Here are some rows, each followed by its group. Rows of different groups can look alike.
[ 0.1 -0.1 -0.3  0.1 -0.5  0.3 -0.9  0.0] 1
[ 0.0  0.1  0.8 -0.9  0.0 -0.9 -0.6  0.4] 2
[ 0.1  0.3  0.9 -1.3  0.0 -1.0 -0.7  0.4] 2
[ 0.0 -0.1 -0.3 -0.2 -0.5  0.6 -1.2  0.1] 1
[ 0.0  0.0  0.6 -0.5  0.0 -1.0 -0.4  0.4] 2
[-0.3 -0.4  0.1  0.3 -0.1 -0.9  0.2  0.2] 2
[-0.2 -1.4  1.0  1.0 -0.1 -0.2  0.9  0.2] 2
[ 0.1 -0.3  0.3  0.9 -0.5 -1.1 -0.7 -0.2] 3
[ 0.0 -0.3  0.0  0.6 -0.4 -0.8 -0.2 -0.4] 3
[ 0.3 -0.5 -0.4  0.2 -0.5  0.2 -0.3  0.1] 4
[ 0.2  0.1  0.8 -2.0  0.0 -0.1 -0.8  0.2] 4
[-0.3  0.5  0.2  0.8 -0.3  0.4 -0.8 -0.2] 3
[ 0.1 -0.2  0.2  0.9 -0.5 -1.2 -0.4 -0.1] 3
[-0.2  0.2 -0.3  0.2 -0.2 -0.3 -0.5 -0.3] 3
[ 0.1  0.7 -0.9  0.0  0.5 -0.4  0.7 -0.3] 4
[-0.2  1.3 -1.5 -1.1  2.3  1.6  0.5 -0.4] 4
[-0.4 -1.6  0.3  1.3  0.0 -1.4  1.2  0.5] 2
[ 0.0 -1.4  1.4  0.9 -0.4  1.1  0.6 -0.1] 2
[ 0.3 -0.4 -0.3  0.2 -0.6 -0.1 -0.2  0.0] 4
[ 0.4 -0.5 -0.3  0.2 -0.5 -0.2  0.1 -0.1] 4
[-0.5 -0.9  0.0  0.9 -0.1 -0.6  0.6  0.2] 2
[ 0.0  0.1 -0.3 -0.4 -0.6  0.7 -0.9  0.1] 1
[-0.3  1.8 -2.0 -1.0  2.7  1.6  0.7 -0.6] 4
[ 0.0 -1.4  1.3  0.9 -0.2  0.6  0.7  0.0] 2
[ 0.2 -0.1  0.3  0.7 -0.5 -0.9 -1.0  0.0] 3
[-0.6  3.3 -2.6 -0.7  3.4  0.7  1.4 -0.9] 4
[ 0.0  1.1 -1.3 -0.1  1.0 -0.5  0.8 -0.5] 4
[ 0.3  0.4  1.0 -2.0 -0.3 -0.8 -1.2  0.4] 2
[ 0.1 -1.4  1.5  0.9 -0.4  1.4  0.5 -0.2] 2
[ 0.4 -0.6 -0.5 -0.7 -0.7 -0.5  1.0  0.2] 1
[ 0.0  0.1  0.7 -1.0  0.0 -1.1 -0.6  0.4] 2
[-0.3  2.5 -2.1 -0.3  2.5  0.0  1.2 -0.8] 4
[ 0.2  0.5  1.1 -1.8 -0.3 -1.0 -0.9  0.4] 2
[ 0.1  0.4  0.9 -1.6 -0.1 -1.0 -0.9  0.4] 2
[-0.3  2.8 -2.6 -0.8  3.3  1.3  1.2 -1.0] 4
[ 0.1  0.4  1.0 -1.6 -0.2 -1.0 -0.8  0.4] 2
[ 0.0  0.4 -0.5 -1.3  1.4  1.1  0.0 -0.1] 4
[-0.5 -1.4 -0.1  1.4 -0.1 -1.2  1.1  0.5] 2
[ 0.1  0.0  1.6  2.0 -1.0  1.3 -0.7  0.0] 3
[-0.5  3.1 -2.5 -0.6  3.2  0.4  1.3 -1.0] 4
[ 0.2 -0.1 -0.4  0.2 -0.4  0.4 -0.7  0.1] 1
[-0.4 -1.5  0.6  1.2  0.0 -0.8  1.1  0.3] 2
[ 0.0 -0.2 -0.5 -0.3 -0.7  0.3 -0.6  0.3] 1
[ 0.1  0.5  1.0 -2.0 -0.3 -1.0 -1.0  0.3] 2
[ 0.0  0.0 -0.2 -0.1 -0.5  0.4 -1.3  0.2] 1
[ 0.2  0.2  0.3 -1.6  0.6  0.4 -0.4  0.1] 4
[ 0.0  0.0 -0.2 -0.1 -0.5  0.4 -1.2  0.2] 1
[ 0.2  0.4  1.0 -2.1 -0.3 -0.5 -1.1  0.3] 4
[ 0.3 -1.5  2.0  1.4 -0.7  1.9  0.4  0.0] 2
[ 0.2 -1.0  2.1  1.8 -0.9  1.9  0.1  0.1] 3
[ 0.3  0.0  0.2  0.8 -0.5 -0.8 -1.1  0.0] 3
Group 2 spreads out most along one direction. Which other group's direction of most spread is closest to that one?
3
Group 3 spreads out most along one direction. Which other group's direction of most spread is closest to that one?
2
Which group is nearest to each row below, going by the distance to the centre of the group?
[-0.2  2.8 -2.3 -0.7  2.9  0.2  1.4 -0.8] >> 4
[ 0.2 -1.6  1.8  1.2 -0.7  1.9  0.4 -0.1] >> 3
[ 0.0  0.6  0.6  1.1 -0.5  0.5 -0.7  0.1] >> 3
[ 0.2  0.2  0.0 -1.5  1.0  0.8 -0.2  0.0] >> 4
[ 0.2 -0.8 -0.9 -0.9 -1.0 -0.2  1.0  0.3] >> 1
Which other group has its centre nearest to the centre of group 2?
3
Which group is second nearest to each row below, going by the average distance to the group's rows?
[ 0.3 -0.1  0.1  0.1 -0.5 -0.4 -0.7  0.0] >> 3
[-0.2 -0.1 -0.3  0.2 -0.3 -0.7 -0.3 -0.3] >> 3
[-0.1  1.6 -1.5 -0.2  1.5 -0.3  1.0 -0.6] >> 1
[ 0.0  0.5  0.0  0.6 -0.3  0.2 -0.7  0.0] >> 3
[ 0.6 -0.7 -0.7 -0.9 -0.8 -0.6  1.4  0.3] >> 2
[ 0.2 -0.2  0.3  0.8 -0.5 -1.0 -0.8 -0.1] >> 1
[-0.6  3.3 -2.7 -0.8  3.5  0.9  1.3 -0.9] >> 1
[-0.2  0.4  0.9  1.5 -0.6  0.9 -0.9 -0.2] >> 1
[ 0.4 -1.1 -0.9 -0.9 -1.1 -0.5  1.7  0.2] >> 2
[-0.3  0.0 -0.3  0.2 -0.2 -0.4 -0.3 -0.2] >> 3
[ 0.3 -0.5  1.9  2.1 -1.0  1.6 -0.4  0.0] >> 1
Which other group has its centre nearest to the centre of group 4?
1
Which group is second nearest to each row below, going by the distance to the group's nearest row?
[-0.3 -1.5  0.4  1.3  0.0 -1.2  1.2  0.4] >> 3
Which group is nearest to each row below, going by the average distance to the group's rows?
[-0.5 -1.5  0.1  1.4  0.0 -1.3  1.2  0.5] >> 2
[ 0.2  0.1  0.7 -1.8  0.2  0.1 -0.7  0.2] >> 1
